In the rows, 128 means zero.
Rows swapped in pairs by one turn or mirror: which row each one swaps with:
doka: [104 166  96 110 140  96 133 136 127 106 138 169 100 115 139  80 151 135
 135 138]
tezu: [115 154 138 128 154 105 145 132 113 166 106 144 130 150 125 159 115 127
 131 119]
guz: [ 88 162 107 143 141 121 119 132 141 130 131 134 108 102 115 124 140 144
 138 149]
Beke: [ 95 157 115 153 147 103 130 133 141 117 127 139 110 113 121 124 146 152
 139 142]
ser: [ 80 174 109 119 148 149 116 137 147 127 140 139  99 111 115 117 127 129
 134 152]
Mur: [148 157 131 107 162 108 123 143 113 118 104 177 119 141 136 107 115 131
 109 123]
Luse: [ 77 170 132  90 116 127 143 152 116 134 120 164 117 106 116 103 158 139
 164 130]
Nop: [115 147 133 145 157  96 137 129 123 149 108 138 122 137 126 156 128 144
 128 119]
bafa: [107 166 135  78 134  95 134 157 117 158 109 165 114 131 106 104 117 136
 158 104]
zoz: [ 95 165 107 146 144 122 125 128 149 128 130 137 106 108 118 126 141 150
 133 147]
tamuv: [147 159 126 110 164 105 112 133 117 126 104 169 124 139 148 108 119 127
 106 129]
dap: [105 158 144  74 145 134 135 122 132 170 110 144 124 144 140 139 118 108
 132 146]
Siluv: [149 157 123 111 165 107 116 133 120 123 103 174 118 140 146 106 121 124
 103 126]
lik: [144 162 123 114 162 108 116 135 113 119 107 176 119 141 148 109 117 130
 102 120]
Rimu: [ 93 171 113 126 133 156 142 123 106 114 137 158 122 127 142 140 159 115
 113 152]
Didil: [ 92 171 122  95 126 127 150 163  75 115 133 182 117 142 142 111 148 116
 140 103]
bigo: [ 82 157 121 103 130 157 146 131 128 117 135 158 129 111 146 124 161 121
 132 163]
Gedug: [147 163 122 111 167 104 117 133 125 121 110 167 119 136 142 105 114 127
 107 120]
dubon: [ 87 184 134  81 132 147 117 168  90 142 121 176 111 145 139 130 128 102
 132 118]
Pobo: [ 80 181 107 133 124 126 147 137 105 130 166 141  94 143 128 149 133 121
 129 119]
sov: [ 78 187 133  81 141 160 109 145 112 150 120 157 103 128 128 134 127 104
 145 135]
vabov: [ 98 176 120  92 123 131 144 165  73 123 128 184 119 142 141 114 145 116
 131 104]
Vovat: [119 161 143 102 144 131 135 128 110 172 103 148 136 149 133 157 114 103
 121 137]
bivi: [ 77 162 114  95 124 132 135 146 127 127 131 171 114  92 123  99 157 138
 153 146]
Rarig: [141 172 128  92 149  90 123 145 113 135 109 172 118 147 132 107 112 130
 127 101]
nizak: [111 150 127 158 150  95 131 135 130 134 112 142 125 121 126 145 132 147
 127 131]
pigiv: [ 76 184 108 118 132 118 146 136 106 150 157 146  90 157 119 144 128 118
 135 111]
migo: [ 95 131 123 127 157 127 130 138 131 149 108 183 127 117 153 121 134 113
 130 171]
fup: [ 65 165 127 106 137  95 142 140 125 184 132 155  98 145 120 142 125 120
 156 130]
Vap: [ 99 163  98 112 139  95 137 131 134 112 142 176  98 112 137  80 153 135
 130 141]
dip: [122 142 114 128 168 134 115 141 122 129 104 183 126 129 158 112 137 118
 111 153]
taleb: [105 161 100 106 132 113 145 156  91  99 136 182 112 130 136  96 152 126
 126 112]
sisup: [106 157 139 115 146 111 142 136 105 170 108 150 130 162 134 162 110 126
 116 124]
levot: [ 96 172 118  94 127 136 143 162  74 115 133 184 111 146 136 115 146 116
 132 112]
Gesir: [ 98 169 118  97 127 129 145 159  70 115 129 184 120 145 140 114 141 115
 129 102]
vemo: [111 151 116  91 151  97 130 119 151 161 126 159 100 123 129  91 120 119
 125 148]
pagin: [ 65 150 134 110 140  99 143 142 128 177 106 164 119 135 139 137 133 117
 158 143]
Febal: [100 178 115  92 131 125 142 156  69 117 135 181 115 145 148 102 147 114
 130 107]
Soku: [ 81 142 124 133 153 122 141 141 142 165 104 173 122 128 154 126 138 118
 134 168]
dokez: [103 153 128  76 146  99 127 127 145 173 112 167 105 127 126 108 111 118
 144 140]
bido: [ 71 188 125  95 141 158 118 147 125 152 118 136  98 120 123 131 129 110
 138 138]
lav: [ 71 174 122 108 135  97 144 141 114 169 146 141  96 151 116 140 115 122
 150 117]
Ligav: [ 96 173 106 139 131 148 135 126 105 107 138 144 105 136 141 142 152 135
 109 141]
nakeb: [107 167 136  74 139  91 138 159 115 152 111 166 115 135 107 102 119 132
 153 105]
sasul: [ 85 186 104 140 132 135 143 128 107 109 156 145 103 132 134 140 148 124
 121 134]
tes: [ 64 164 128 109 128  98 148 142 117 180 130 153 101 145 121 142 126 120
 150 122]

pigiv pairs with nizak
taleb pairs with Rarig
bivi pairs with dokez
dubon pairs with dip
migo pairs with sov

Rows swapped in pairs by one turn or mirror: which row each one swaps with:
fomod: [102  98 149 155 110 110 125 155 144 100 118 169 127 148  93 124 153 113]
Zib: [120  94 109 118  99 140  81 140 143  99  94 125 138 160 133 128 113 150]
mov: [ 90 121 156 127 130 126  95 160 147 102 120 117 113 127 138 141 143 122]
Fubiz: [ 94 109 119 140 151 153 111 167 108  89 130 125 132 105 118 139 150 148]
rizo: [143  98 106 132 113 115 105 181 139 122 119 169 121 130 120 105 133 165]
zes: [108 121 123 126 125 112 101 134 138  99 104 132 120 115 134 160 170 118]
nemen: [133 142 120 144 120 153  84 152 144  92 140 124 150 144 118 160 160 152]
lel: [ 85  98 139 136 145 133 109 171 117  79 132 149 136 123  92 137 146 125]
Figab: [105 108 150 137 122 157 124 161 108  88 136 118 138 157 123 105 138 165]
nur: [109 112 150 137 122 157 114 154 111  84 138 121 145 158 120 107 141 171]
vene: [137 114 117 131 110 135 122 168 110 103 135 140 151 156 123  93 141 177]
zale: [122  92 111 119 100 141  80 135 141  99  88 122 133 161 123 131 119 144]
Kagoz: [ 99 118 120 135 156 148 116 175 106  91 127 121 113 120 129 132 154 158]
zegu: [136 133 113 141 114 156  75 150 150  97 132 134 151 146 114 161 160 148]
Bogob: [ 99  98 144 147 108 105 130 151 132 101 118 173 125 144  93 124 147 113]
Nat: [110 120 108 141 113 136 112 123 125  84 104 124 133 133 114 166 169 118]
Zutog: [137 108 107 123 110 119 122 168 127 111 138 152 136 135 126  99 146 186]
bul: [ 85 121 157 133 124 131  91 153 152 101 123 120 109 140 137 135 138 128]
buret: [140  98  98 127 115 103 102 179 143 122 115 166 128 133 113 114 131 159]
Neno: [128 108  96 155 107 157 113 122 123  82 103 126 139 150 101 158 147 137]
Bisa: [132  85 100 162 120 168  91 156 133 101 104 153 116 146  89 135 130 150]
Viki: [114 108 103 137 126 150 128 168 102 102 108 112 106 122 139 121 141 161]
pipu: [115 115 141 140 119 160 122 156 109  86 130 114 143 163 121 111 141 174]
Lali: [134 114 115 134 108 131 129 169 121  98 133 135 153 152 117  93 138 180]
turu: [130 149 135 158 106 131 103 146 146 106 146 146 138 148 105 140 177 138]
Vaked: [116 102 103 135 133 152 124 161 106 105 106 114 104 123 140 120 141 161]
defak: [121  85 106 126  93 138 111 149 132 107  79 124 115 151 139 116 120 150]
guv: [109 109 149 154 101  98 130 147 143 106 122 162 115 151  96 122 153 121]
dil: [125 130 137 154  92 114 123 131 152 101 144 155 128 146 102 134 176 141]
Gelu: [143 105 111 126 105 110 116 178 131 119 120 162 136 136 125 107 130 176]
linos: [ 95  96 148 150 105 106 126 152 138  88 114 165 124 153  90 120 149 119]
Foguk: [134  90  98 134 119 122 102 187 149 124 111 170 128 133 107 115 127 152]
muf: [116 122 108 147 112 135 111 123 121  85  99 127 136 129 119 166 170 123]
zuza: [131  97 102 143 115 133  90 182 158 124 108 168 121 129  99 126 124 150]
budi: [110 113 145 150  92 102 126 146 146 100 124 166 128 145  91 127 160 118]
res: [121 101 101 160 113 164 107 127 113  83 103 129 131 149  98 157 153 141]
pavi: [118  97  97 163 109 171 106 136 117  80 106 129 127 149 101 150 155 144]
Mosev: [119 127 149 155  89 105 124 147 148 104 129 164 122 149 104 137 167 132]
pafab: [133 145 135 162 112 126 104 150 154  97 144 147 138 148 111 138 179 142]
bunok: [ 95  87 153 148 114 111 121 159 132  87 117 171 130 150  99 120 141 118]
nutid: [127  89 110 125  96 143  89 142 139  99  85 120 133 164 131 127 118 150]
Nosem: [ 98 112 116 138 151 151 112 171 102  92 129 121 121 112 120 141 150 152]
Gela: [ 88 113 154 125 131 128  92 155 142 101 124 117 104 134 138 133 136 123]
siso: [ 95 119 141 127 121 112  98 149 150 103 109 130 118 118 139 150 153 113]
Rog: [133 134 118 142 112 160  77 153 150  92 144 128 146 147 111 154 156 153]
mokes: [137  96 101 140 124 122  93 180 154 121 115 168 122 123 109 119 121 156]
vata: [136  95  98 137 117 123 100 181 144 127 109 175 116 130 107 121 132 149]
Lenuf: [120  90 104 129  99 141 131 147 118 108  93 114 101 140 136 116 129 152]

zegu pairs with Figab
res pairs with Nosem
dil pairs with Zutog
defak pairs with siso
zuza pairs with bunok

